In the rows, zero is written as 128.
One turn sends every row of this set to another row. A few are shown first. Where does it send the rows asked after them?
k311: [124  76 122 119 124 126 144 100 141 129 182 115 151 153 124 115]
k61: [162 130 134 135 114 106 120 132 151  95 131 115  88  95 133 151]
k594: [110 105 137 113 123 119 164 134 133 142 158 162 158 175 112 128]
k953: [155 165 148 133 152 110 109 147 127 106 117 107 118 127 118 150]
k467: [144 122 136 135 127 165 186 125 124 145 163 114 135 158 144 119]
k131: [161 139 137  97 110 116 103 141 146  95 109 145 133 115 114 157]
k157: [151 140 115 109 101 151 118 143 170 109  96 100 122 106 151 135]
k244: [157 140 121 132 101 116  84 147 112 116 135 111 130 104 130 136]
k885: [111 138 110 133 139 171 135 132 159 141 121 120 167 133 170 143]
k778: [153 141 121 144  86 102 172 163 133 139 159 140 128 137 126 137]
k864: [156  93 125 119  92 159 170 139 128 152 143 164 131 152 125 116]
k902: [141 111 104 129 133 170 123 118 176 137 120 115 151 117 167 139]
k850: [143  70 132 121 120 111 145 114 151 145 165 140 139 163 111 119]
k226: [133  91 132 133 162 149 158 106 129 129 150 104 122 151 120  99]
k437: [117 115 141 135 131 181 117 102 151 144 119 136 132 132 118 180]
k223: [123 152 156 116 102 144 111 125 154 120 117 105 109 128 104 183]
k444: [108 113 117 134 131 184 104 105 133 152 132 129 137 125 111 163]
k546: [ 99 140 116 126  86 142 115 127 144 119 145 108 100 104 113 168]
k262: [119  97 173 144 121 127 174 121 141 125 124 146 119 161 151 112]
k989: [116  95 132 101 140 172 153 121 113 118 120 151 149 152 113 100]
k576: [119 103 147  97 133 143 169 115 149 122 145 149 164 172 118 135]
k980: [148 170 130 119 123 124 154 161 143 100 121 142 109 109 131 159]
k887: [113 167 118 127 110 145 123 160 147 122 116  89 135 118 158 133]
k525: [125 118 117 134 150 151 116 117 173 141 129 102 168 136 162 144]
k36: [161 133 118 108 115  96 158 156 149 126 138 153 140 151  95 139]
k582: [121  67 144 130  97 156 150  96 137 116 146 133 129 131 148 109]
k511: [126 141 119 113 126 119  94 136 167 113 115  76 142 126 134 135]
k824: [159  91 127 109  94 179 152 119 121 138 141 141 150 143 132 107]
k92: [119  86 123 138 154 131 160 130 123 135 137 135 112 146 127  82]
k127: [106 151 107  96 123 131 130 150 178  99 108 113 135 111 137 142]
k809: [114 121 123 138 154 179 137 106 155 146 133 127 116 125 115 177]
k185: [105 111 178 137 123 153 171 110 128 123 137 129 141 167 148 127]
k868: [128 137  98 110 111 125 116 151 125  93 126 148 111  85 122 135]
k978: [113 124 134 141 123 128 138 156  99 109  92 152 110 126 116  96]
k975: [ 98 111 117 148 127 173 125 102 145 144 148 125 119 116 126 172]
k249: [116 166 146 122 106 121 108 160 109  99 116 143 136 117 131 152]
k122: [112 116 101 116 136 163 132 124 178 129 118 133 165 121 161 144]
k538: [111  72 153 143  97 130 137 120 121 131 131 148 134 148 152  98]
k651: [179 123 132 124  70 113 135 153 128 138 134 142 146 145 117 134]
k952: [116  95 144 142 108  98 138 130 135  95 106 150  99 115 123 113]
k727: [119 159 115 139 125  95 124 154 129 105 158 115 120 107 131 147]
k12: [128 148 112 117 128 151 133 131 154 125 126 102  84 110  94 163]
k838: [150 110 146 153 140 114 138 138 121 112  97 124  90 128 116  98]
k579: [150 122 103 127 104  87 127 154 127 137 158 132 149 143  98 122]
k513: [116 148 119 111 110 158  96 138 120 131 117 106 118 119  88 157]
k961: [155 107 142 148 113 143 164 139 117 165 157 128 134 171 132 114]
k13: [132  90 145 118 147 145 147 131 120 133 103 150 138 166 118  90]
k183: [113 120 173 153 120  95 128 136 118 107 102 134 119 143 124 119]

k12 goes to k511
k727 goes to k61
k582 goes to k824
Now these:
k850 goes to k538
k437 goes to k885
k36 goes to k183

One turn sends every row of this set to another row. A few are shown first. Where does it send the rows asked after them?
k606: [118 106 122 153 140 110 121 129 160 189 109 155 162  73 108 117 107 121
 119 135 129 127 110 122 147 123 118 172 133 159 157 113 132 140 147 115
 141 115 119 116 155 147 105 154 134 135 159 120 107 128 125  83 148 130]
k135: [107  99 123 164 145 107 136 103 151 169 125 150 160  84 113 124  79 108
 123 140 134 106 107  97 152 113  96 146 127 125 175 107 142 134 162 145
 140 121 136 116 160 134 128 130 133 128 134 124  76 131 128 101 128 135]
k793: [104 133 150 154 157 103 144 109 138 151 129 158 146  93 110 105  95 123
 125 141 132 129 113 117 142 112  87 162 141 141 160 112 153 141 145 141
 154 146 141 108 185 131 136 113 159 120 102 125  72 107 118 120  96 155]
k574: [127 158 123  84 137 150 144 145 127  98 134  83 114 113 173 150 136 135
 152 116 136 123 129 129 115 124 119  91 147 118 105 126 153 107 151 126
  82 127 123 157 124  97 101 123 104 136 130 152 125 151 145 157 136 147]
k33: [150 111 125 139 142 119 130 104 135 113 135 122 131 146  89 123  86 102
 118 135 110 151 114 137 157 134 132 185  91 120 131 135 132 143 116 146
 183 159 155 114 121 159 164 122 155  97 101 104 118 133 128 124 136 130]
k690: [142 137 112 132 104 150 122  88 111 164 125 155 149 132 112 104 142 124
  97 141 122 145 132 143 146 136 130 183 125 164 143 131 134 166  80 109
 161 124 143 104 154 137 122 139 128 139 149 132 164 105 123 138 117 108]
k400: [141 144 116 150 124 135 133  83  94 145 134 159 127 147 116 100 123 121
 109 142 123 147 141 134 152 127 106 169 116 140 158 129 139 174  81 132
 155 152 162  98 157 125 150 103 146 129 129 139 137  94 119 149  96 133]
k280: [140 158 126  98 162 154 119 170 142 113 123  81 108 117 161 138 121 133
 139 124 150 136 147 138 108 132 123  94 159 119 101 111 142 103 126 128
  90 112 105 148  97 104 110 103  94 132 133 155 123 138 141 138 126 133]
k113: [116 143 148 142 152 105 127 134 146 171 113 166 150  79 102  97 125 134
 120 136 127 146 114 144 137 125 108 184 148 175 141 116 141 144 130 112
 155 137 124 111 182 141 113 138 158 123 127 122 101 103 112  99 116 151]
k320: [137 155 114  92 144 146 134 160 121 113 120  80 104 117 172 145 131 136
 152 112 135 140 133 142 127 132 124  96 141 124 102 127 148 116 146 120
  72 135 112 151 111  97 102 118 103 134 143 149 129 149 145 143 149 149]
k676: [134 171 129  85 148 141 144 153 128  90 131  97 106 108 172 146 154 143
 159 111 129 124 133 129 100 123 111  93 145 121 112 132 143 117 147 121
  76 136 134 157 129 104 109 121 127 129 131 158 127 146 135 156 136 169]
k858: [140 111  97 145  98 148 124  72 129 160 133 157 159 121 116 124 137 112
 103 138 117 104 132 106 136 124 125 159 111 134 175 130 122 161 100 121
 149 101 163 115 140 143 124 149 121 145 166 141 157 129 127 134 136 104]
k27: [150 113 129 125 129 124 126 106 163 114 136 137 151 118  82 133 128 106
 119 132 100 126 112 127 124 130 141 190  96 130 139 143 112 140 120 126
 183 130 164 129 126 183 144 159 163 105 121 112 141 147 122 118 155 128]
k348: [143 169 117  94 154 138 135 168 124 104 119  96  97 111 170 142 150 144
 158 109 130 141 141 141 112 128 121  99 140 127 107 133 140 121 140 116
  68 144 123 152 116 103 109 117 124 131 145 158 130 143 136 142 148 169]
k560: [139 117 101 159 116 134 135  65 111 141 140 160 135 135 119 119 118 107
 115 136 119 108 139  95 142 117 103 146 103 113 193 130 127 167 101 144
 139 131 178 106 142 132 158 113 141 134 145 146 130 118 124 144 113 129]
k599: [148 164 124 106 171 144 115 178 142 111 115  95  97 115 158 135 133 139
 147 117 145 138 155 139  98 132 119  92 156 118 113 115 134 113 122 125
  82 121 115 148  96 107 120  98 113 127 142 164 122 132 134 133 130 152]
k682: [155 102 115 144 142 113 124 109 148 115 134 135 132 130  87 134 105  99
 125 128 103 133 117 119 142 129 132 180  83 111 154 139 113 146 123 143
 169 145 170 121 112 172 164 134 164 102 125 116 123 146 125 113 159 137]
k940: [143 170 135  97 167 146 123 170 151  98 127  99 105 105 159 138 145 139
 150 118 141 121 153 127  82 126 113  89 160 117 119 120 131 107 127 124
  88 111 129 154 105 114 119 106 118 130 134 167 122 137 131 141 125 154]
k408: [144 122 138 116 128 131 131 100 148 111 139 124 146 136  83 125 112 108
 113 139 106 146 107 143 141 135 141 197 105 140 117 137 130 138 114 133
 197 142 151 122 137 170 145 147 153 102  97 101 134 136 124 131 134 120]
k788: [133 162 137  89 157 155 126 158 152 100 132  88 115 108 159 142 133 136
 142 124 147 119 145 127  90 126 120  89 164 116 109 114 141  99 131 126
  95 101 116 156 108 110 111 110 103 132 127 159 124 141 137 148 120 134]

k574 goes to k676
k690 goes to k858
Now these:
k682 goes to k33
k135 goes to k793
k940 goes to k599

